In the rows, 128 means zero.
The rows below fall into families. The same turns and mirrors carry the whole set onto itself and the rows of a family onto each other. For each named row, which other rows are in its family? Write them in the order they are listed.
These 18 rows form 3 families of 6 rows each.
sem: [116 109 170 148 127 108 124 118 135 133 136 107 105 130 145 124 116 134
 134  95 138 149 120 128 109 101 115 135 120 140 130  92 135 154 145 114
 162 120 132 133 165 145 124 157 137 123 123 107 144 145 105  98 107 133
 145 173]
devov: [127 125 142 152 145 106 139 111 120 130 150 122  88 144 136 117 136 145
 133 111 139 156 135 104 123 127 127 128 137 142 135 105 127 140 147 103
 158 128 127 104 160 137 119 147 137 137 127  82 108 159  90 106 115 155
 151 162]
bezeg: [114 110 160 143 126 115 134 107 122 123 138 103 109 122 139 117 125 139
 133 102 124 145 128 113 116 107 100 143 123 148 112  89 124 160 148 117
 166 124 127 118 152 141 121 161 131 130 126 107 131 143  94 103 118 141
 157 169]
zakiz: [114 135 126 140 113 126 144 119 116 108 122 122 125 113 155 106 114 118
  88 119 127 124 142 135 118 111 131 134 126 126 158 167 105 106 144 118
 150 131 136 143 111 133 157 108 143 121 150 107 138 165 150 142 122 166
 132 123]
pevok: [123 139 143 146 106 129 138 117 112 126 131 111 123 103 159 105  92 122
  91 109 111 116 122 139 117 102 126 133 105 112 143 135 107 124 142 133
 154 134 141 130 141 134 143 106 141 114 150 114 171 147 152 152 100 166
 128 127]
pok: [114 123 146 160 139 116 132 114 127 122 141 121  94 147 133 118 133 147
 133 117 150 165 134 117 138 124 136 122 139 155 146 120 130 136 156  97
 162 119 133 130 156 147 135 149 143 137 117  83 113 155  99 110 118 156
 150 163]
Denin: [104 125 160 151 143 121 136 114 138 109 148 119  84 142 123 116 137 141
 134 111 130 147 126 106 129 121 125 128 140 137 129 105 124 133 153  99
 158 131 130 110 164 141 122 139 136 130 115  94 114 155  89 117 122 153
 162 166]
vaber: [121 105 140 150 135 108 144 113 120 110 140  95 110 125 148 113 137 145
 132 118 127 146 146 108 111 127 110 145 116 135 138 114 110 143 147  78
 143 127 132 124 163 138 121 141 124 139 118 107 107 153 105 101 141 132
 153 167]
sal: [115 146 133 140 114 119 141 120 110 129 124 131 113 133 152 128 108 113
 107  97 117 122 129 134 128 113 151 113 143 117 153 154 119 130 137 143
 148 135 148 132 131 138 151 102 159 129 147 102 159 152 152 127  99 161
 121 125]
vir: [124 138 133 160 124 129 141 130 114 116 121 120 125 109 153 105 115 110
  93 125 120 128 136 124 114 119 133 127 130 117 139 151 107 103 142 128
 170 141 149 139 116 135 156 105 146 125 158 112 138 153 148 141 127 158
 136 108]
zedon: [132 140 132 147 114 120 138 109 117 124 121 112 117 110 151 114  85 117
  92 108 107 111 129 136 115 105 136 125 115 109 127 136 108 124 135 133
 154 133 142 128 129 148 141  93 148 127 145 111 157 137 142 163 119 155
 140 122]
rilog: [123 130 134 139 104 123 147 109 102 128 129  94 131 101 143 104  84 121
  98 101 112 117 131 124 123 111 111 135 105 113 133 141  91 128 130 131
 148 124 148 123 140 143 143 111 141 126 149 124 166 139 147 141 115 164
 135 125]
muv: [119 133 126 149 119 126 157 121 111 122 130 116 107 112 147 108 111 115
  91 116 128 137 148 110 126 119 128 134 115 123 159 170 104 104 147 112
 153 134 147 126 120 135 160 108 140 134 148 106 128 161 141 133 118 166
 131 104]
dinud: [102 113 155 149 128 116 141 118 138 112 141 110 107 134 140 109 122 134
 141 109 125 144 127 116 101 104  95 143 140 143 115  90 131 139 147 108
 163 123 119 120 173 131 125 151 135 131 127 106 128 146 103 100 120 131
 148 163]
Kiti: [124 145 128 145 128 114 144 112 108 130 120 125 120 126 151 119 115 105
  94  99 115 127 138 142 117 102 148 117 138 101 126 152 118 125 142 145
 152 136 133 129 130 142 164 100 149 133 151 113 142 155 148 127 103 154
 118 126]
tiviz: [116 152 136 129 117 108 144 119 114 143 125 124 106 121 145 125 101 100
 106  87 131 128 135 124 127 109 132 114 134 113 136 150 120 131 133 153
 147 131 140 111 124 136 153 118 155 128 156 105 148 153 144 118  93 166
 127 124]
Rom: [110 110 143 142 129 111 137 118 124 111 133 113 105 139 141 120 142 152
 130 125 124 147 136 111 116 112 110 140 119 142 119 112 102 132 143  81
 142 129 124 116 177 140 125 133 128 139 123 104 111 147 104 114 133 135
 140 181]
zeg: [120 107 144 153 129 107 133 115 128 118 139  98 124 131 149 101 129 149
 122 128 140 140 136 123 109 125 111 140 106 144 133 118 102 136 141  71
 140 115 132 138 169 142 124 148 126 123 119 104 117 149 108 122 130 142
 149 177]

Same family as zedon: Denin, vir, dinud, Kiti, Rom
Same family as devov: bezeg, zakiz, pevok, vaber, sal

The rows below fall into families. The same turns and mirrors carry the whole set onto itself and the rows of a family onto each other. For each named row, which other rows are in its family? Write them in the order they are listed.
These 30 rows form 6 families of 5 rows each.
Zuk: [ 94 121 120 135 115 118 129 128 108 138 116 132 109 129 140 136 138 156
 174 122 132 152 130 152 149 133 109 144 163 123 112 109 142 124 139 126
 135 140 121 128 109 145 123 140 133 128 127 135 125 113 134 139 145 139
 131 115 131  88 154 169 120]
Ziv: [125 118 110 134 118 125 146 106 146 110 109 128 110 133 144 165 127 152
 153 121 121 148 112 125 140 147 152 149 122 118  90 116 145 126 105 135
 117 129 109 147 143 121 118 123 140 151 112 141  90 136 119 118 142 130
 148 117 137 126 142 120 105]
geda: [124 118 114 123 113 118 150 118 147 100 111 124 125 129 139 169 127 142
 152 127 122 145 111 123 133 141 142 157 129 117  90 118 140 123 112 136
 114 137 104 125 135 111 109 118 133 155 113 135  81 128 116 128 135 137
 155 124 131 108 137 117 117]
Vanip: [126 120 133 117  89 125 151 110 116 123 117 139 125 120 135 103 124 124
 123 126 105 135 137 116 123 137 121 144 114  95 106 150 112 128  95 153
 117 155 105 125 151  98 151 114 124 140 126 137 115 143 130 121 127 122
 109  91 125 124 158 121 135]
vut: [157 137 118 127 115 127 143 110 131 136 129  87 117 133 119 122 111 133
 144 124 147 114 118 161 151 120 116 136 110 117 120 139 124 138 128 160
 135 134 122 124 134 107 168 116 133 137 110 130 125 134 136 119 125 153
  91 141 121 126 128 145 149]
topob: [152 132 118 118 118 119 148 119 123 140 120  80 117 133 117 115 106 119
 145 124 132 122 106 159 143 115 112 130 114 124 125 142 125 139 127 158
 132 144 123 119 143 113 160 124 135 142  98 119 128 127 135 113 115 159
 105 139 113 112 147 137 149]
fopup: [ 89 115 117 119 111 109 132 131 122 134 119 127 111 126 142 127 135 146
 161 124 130 147 121 156 132 142 123 139 162 119 104 101 134 124 129 118
 140 143 109 136 111 136 125 154 125 113 139 137 140 128 130 130 143 134
 139 118 117  92 164 153 128]
Veb: [140 130 130 122  95 137 145 111 106 111 120 133 118 117 143 102 140 140
 123 133 110 147 141 122 135 122 117 164 117 109 116 158 135 132  99 149
 125 157 113 121 150  96 137 107 127 146 125 128 117 145 141 118 127 114
 121  92 130 115 159 122 137]
fotek: [ 97 128 119 121 115 118 137 138 114 128 125 129 111 122 146 134 134 142
 164 111 122 150 136 159 149 150 109 135 160 117 102 104 130 124 135 121
 144 147 114 135 107 145 122 144 134 115 137 130 125 122 137 132 144 148
 122 110 122  94 156 158 128]
Kubem: [153 138 119 115 119 130 142 114 124 146 119  86 115 120 128 116  94 127
 141 113 121 118 108 170 142 108 120 140 124 119 122 131 127 131 118 154
 128 145 114 125 132 111 165 114 138 155 104 124 117 130 134 107 126 155
  98 140 116 120 136 152 148]
tosol: [155 133 126 130 117 126 136 115 121 140 119  84 127 132 127 122 108 135
 146 119 125 116 115 157 153 110 103 134 119 117 129 148 131 128 119 166
 131 136 112 132 127 105 158 102 145 151 104 120 111 139 138 118 124 151
  87 137 107 122 142 151 142]
Fati: [130  95 130 131 118 107 118 116 117 133 128 124 112 102 137 116 122 139
 161 116  96 103 125 134 146 122 119 119 150 152 136 141 136 113 141 137
 135 103 149 139 139 147 156 125 145 117 106 133 123 120 128 124 135 117
 111 126 106 108 135 136 133]
reb: [130 107 111 123 123 121 143 111 144 118 119 119 119 123 139 158 122 141
 156 126 119 144 116 130 134 131 141 164 129 116  77 122 144 118 119 142
 117 120 108 136 133 113 107 122 146 151 115 130  89 137 115 126 140 129
 167 117 142 121 136 120 116]
gezev: [129  81 125 128 113 113 122 113 123 131 133 131 112 115 120 123 137 135
 162 110 103 106 121 138 130 139 116 114 147 143 132 135 135 110 133 135
 117 109 152 144 142 146 144 139 140 108 111 128 117 127 131 126 149 105
 118 137 116 107 126 143 132]
zupav: [133 118 143 111  84 124 147 120 107 119 123 140 120 123 140 103 136 129
 128 132 111 148 138 109 128 134 116 155 114  99 114 159 121 126  87 144
 123 150 114 113 145 106 137 112 121 143 128 117 111 143 141 123 131 124
 114  92 120 118 144 133 137]
Bet: [137 132 141 127  97 123 148 112 106 116 113 140 126 120 133  97 135 139
 128 139 117 143 134 119 119 140 108 146 112 102 111 155 119 130 108 141
 127 155 107 129 154  95 145 122 125 138 122 120 102 140 141 122 123 118
 115  88 134 121 156 119 130]
Gek: [135  92 130 125 105 107 124 110 115 130 125 122 121 116 133 126 129 129
 164 119  93 111 121 122 135 118 115 118 152 141 145 134 124 119 142 134
 130 110 159 150 152 143 146 133 150 130 111 124 117 119 116 132 144 120
 116 133 102 106 139 134 137]
Ranet: [130 116 118 134 106 121 135  99 136 103 123 117 123 135 151 153 123 142
 149 126 117 149 108 135 130 138 146 157 127 123  87 120 124 116 111 136
 118 131  98 150 141 111 118 114 139 157 119 141  75 129 130 127 129 130
 153 120 145 132 127 120 125]
Sose: [141 127 133 119  88 130 155 119 108 115 131 143 121 135 138  98 131 131
 129 126 106 144 135 121 128 127 114 140 101 111 115 154 136 141  99 147
 141 152 125 126 142 102 153 120 130 145 136 130 112 139 132 118 124 111
 107  97 130 124 159 120 143]
dilal: [ 98 122 121 134 107 114 130 132 120 126 122 133 125 121 136 135 143 156
 156 120 135 143 122 152 139 144 108 137 157 119 118  98 136 124 131 124
 140 150 107 139 112 146 136 153 130 122 140 143 123 119 143 127 142 143
 141 119 121  87 146 170 124]
zozi: [127  77 129 122 116 104 122 118 119 135 130 134 125 121 138 126 126 149
 158 121 107 100 112 138 141 127 125 120 143 141 145 140 135 114 145 126
 129 108 145 143 155 129 153 138 143 120 108 121 120 114 120 120 142 116
 103 126 109 107 139 141 141]
rulo: [ 85 115 132 131 116 115 129 128 115 139 118 127 112 121 141 129 145 155
 159 109 128 153 132 150 146 145 119 143 157 112 102 105 134 119 128 107
 144 142 113 138 119 142 125 142 126 130 137 127 110 111 133 135 150 142
 127 123 120  91 149 165 115]
Nafog: [ 96 115 123 127 112 107 149 127 118 133 118 128 110 122 136 127 149 163
 159 122 130 164 122 164 141 143 122 146 162 115 104 111 143 135 131 119
 137 153 121 136 116 136 122 144 118 128 135 133 111 113 135 126 149 144
 130 111 121 101 149 168 120]
furu: [122  92 119 127 110 105 124 116 125 140 137 121 128 109 139 137 129 135
 162 107 100 101 121 124 130 136 122 120 144 134 139 134 120 117 147 126
 123 112 152 138 147 131 150 132 140 115 105 124 115 112 116 135 143 125
 102 139 105 102 136 142 141]
tusaf: [125  89 124 132 115 102 125 121 117 136 133 119 109 113 117 127 135 133
 163 104 107 105 124 133 138 122 123 123 138 149 136 142 140 119 140 128
 137 111 153 137 147 146 147 144 152 124 107 126 119 121 126 124 147 112
 121 133 103 102 133 146 138]
kevu: [130 119 125 132 117 128 143 104 139 113 116 125 111 130 140 152 119 137
 150 122 123 149 118 133 131 135 144 160 131 128  82 110 136 114 109 129
 120 137 101 143 137 109 112 118 130 159 129 137  93 137 133 128 134 119
 161 125 141 130 133 113 108]
nafad: [140 127 138 116 101 132 154 114 110 116 123 147 122 129 130 107 137 138
 128 128 113 147 142 117 134 130 112 153 112 115 119 155 120 136 100 153
 130 160 121 118 151  95 140 111 129 159 135 122 105 139 123 124 126 122
 110  98 118 131 152 117 139]
bazog: [151 127 117 124 121 119 137 114 115 145 130  94 123 124 124 109 110 128
 146 111 131 108 123 164 159 117 106 130 115 123 120 137 112 120 124 161
 131 144 107 129 133 110 163 120 149 149 105 122 116 133 135 105 127 152
  94 141 112 128 141 145 155]
luf: [155 129 118 120 121 129 136 118 123 144 124  96 123 122 123 114 115 137
 145 120 140 117 106 161 157 118  98 122 117 121 113 129 131 122 123 161
 132 138 116 137 135 107 165 121 151 140  99 112 106 117 127 119 128 162
  94 145 114 115 143 149 151]
maku: [131 115 114 131 112 122 132 113 140 118 116 120 112 130 153 156 123 148
 157 125 112 144 114 121 141 144 129 164 131 123  86 118 145 111 119 132
 117 127  93 142 133 118 101 107 129 150 122 142  91 132 123 120 144 125
 153 111 137 131 129 122 107]

Same family as Nafog: gezev, Ranet, Sose, luf
Same family as zupav: fotek, Kubem, reb, Gek
Same family as tusaf: rulo, kevu, nafad, bazog
Same family as Zuk: Veb, tosol, Fati, maku

The rows below fall into families. The same turns and mirrors carry the whole set onto itself and the rows of a family onto each other. For each named row, which other rows are in its family? Write them in the order they are listed.
These 20 rows form 4 families of 5 rows each.
Vem: [125 117 120 114 123 112 124 128 136 143 128 139 116 163 147 113 128 125
 147 111 148 142 137 128 121 146 141 126 121]
lemos: [140 142 103 107 114 118 152 126 138 149 116 125 132 107 126 139 105 126
 113 130 107 142 108 130 135 125 131 124 147]
sol: [121 108 135 133 132 154 105 108 109 108 136 127 125 110 118 138 141 122
 148 126 140 130 157 140 119 136 127 128 116]
Lav: [128 133  97 109 100 132 157 118 118 139 123 137 130 125 153 133 134 128
 137 113 119 154 132 123 135 125 133 120 137]
retam: [131 130 129 111 132  94 124 134 160 148 123 128 115 139 117 118 105 131
 123 128 135 122 114 128 117 149 139 129 136]
suma: [137 117 121 130  99 113 156 142 105 140 115 130 129 155 127 130 130 123
 138 110 130 136 118 132 123 138 110 109 119]
Guv: [131 113 118 147 108 123 139 127  98 118 111 132 130 131 129 157 140 137
 144 139 155 123 131 125 123 123 106 115 107]
duzor: [151 115 141 119 120 126 123 126 116 143 120 132 110 113  98 134 109 121
 133 115 124 143 137 151 112 151 135 107 141]
luteg: [137 142 105 113 146 133 145 114 127 122 114 129 153 108 127 148 117 106
 107 137 101 133 118 138 139 118 136 136 124]
fug: [119 127  95 116 114 121 143 112 101 119 120 149 136  97 134 147 145 126
 141 141 142 141 132 116 136 115 133 121 131]
vuv: [109 126 101 116 136 135 141 115 116 115 131 132 152 102 134 138 140 107
 128 154 127 126 108 126 147 114 113 146 131]
bafu: [131 115 144 116 140 147 120 125 132 129 138 115 130 126 102 116 119  98
 124 112  99 130 125 154 124 151 123 131 131]
revat: [129 131 134 121 164 112 112 115 152 122 118 130 135 137 121 128 111 118
 112 132 127 114 134 137 117 141 150 139 109]
Fili: [125 102 134 126 102 144 120 130 120 145 146 124 109 120 123 126 128 130
 158 129 143 141 130 139 126 145 105 124 144]
mur: [120 117 124 123 134 103 113 121 121 124 120 147 116 128 131 136 134 137
 146 144 177 123 137 120 116 134 141 129 117]
loke: [105 117 125 127 153 123 110 120 147 117 138 129 131 136 134 123 131 119
 138 151 156 109 120 125 130 133 120 154 116]
pil: [116 114 143 124 139 134 110 114 131 115 137 118 123  89  89 133 125 116
 129 145 128 109 125 141 123 139 116 135 136]
lufev: [133 131 127 121 111  92 154 135 129 140 113 119 132 134  96 127 116 122
 111 112 105 113 108 132 119 141 118 109 125]
labis: [122 134 128 135 133 121 140 113 138 106 116 112 152 128 104 139 125 119
 104 120  99  96 123 131 121 133 121 127 104]
boni: [111 120 121 146 123 133 132 120 125 107 126 113 144 123 120 154 138 131
 128 148 133  99 118 123 128 119  97 137 108]

Same family as lemos: Lav, luteg, fug, vuv
Same family as revat: Vem, retam, mur, loke

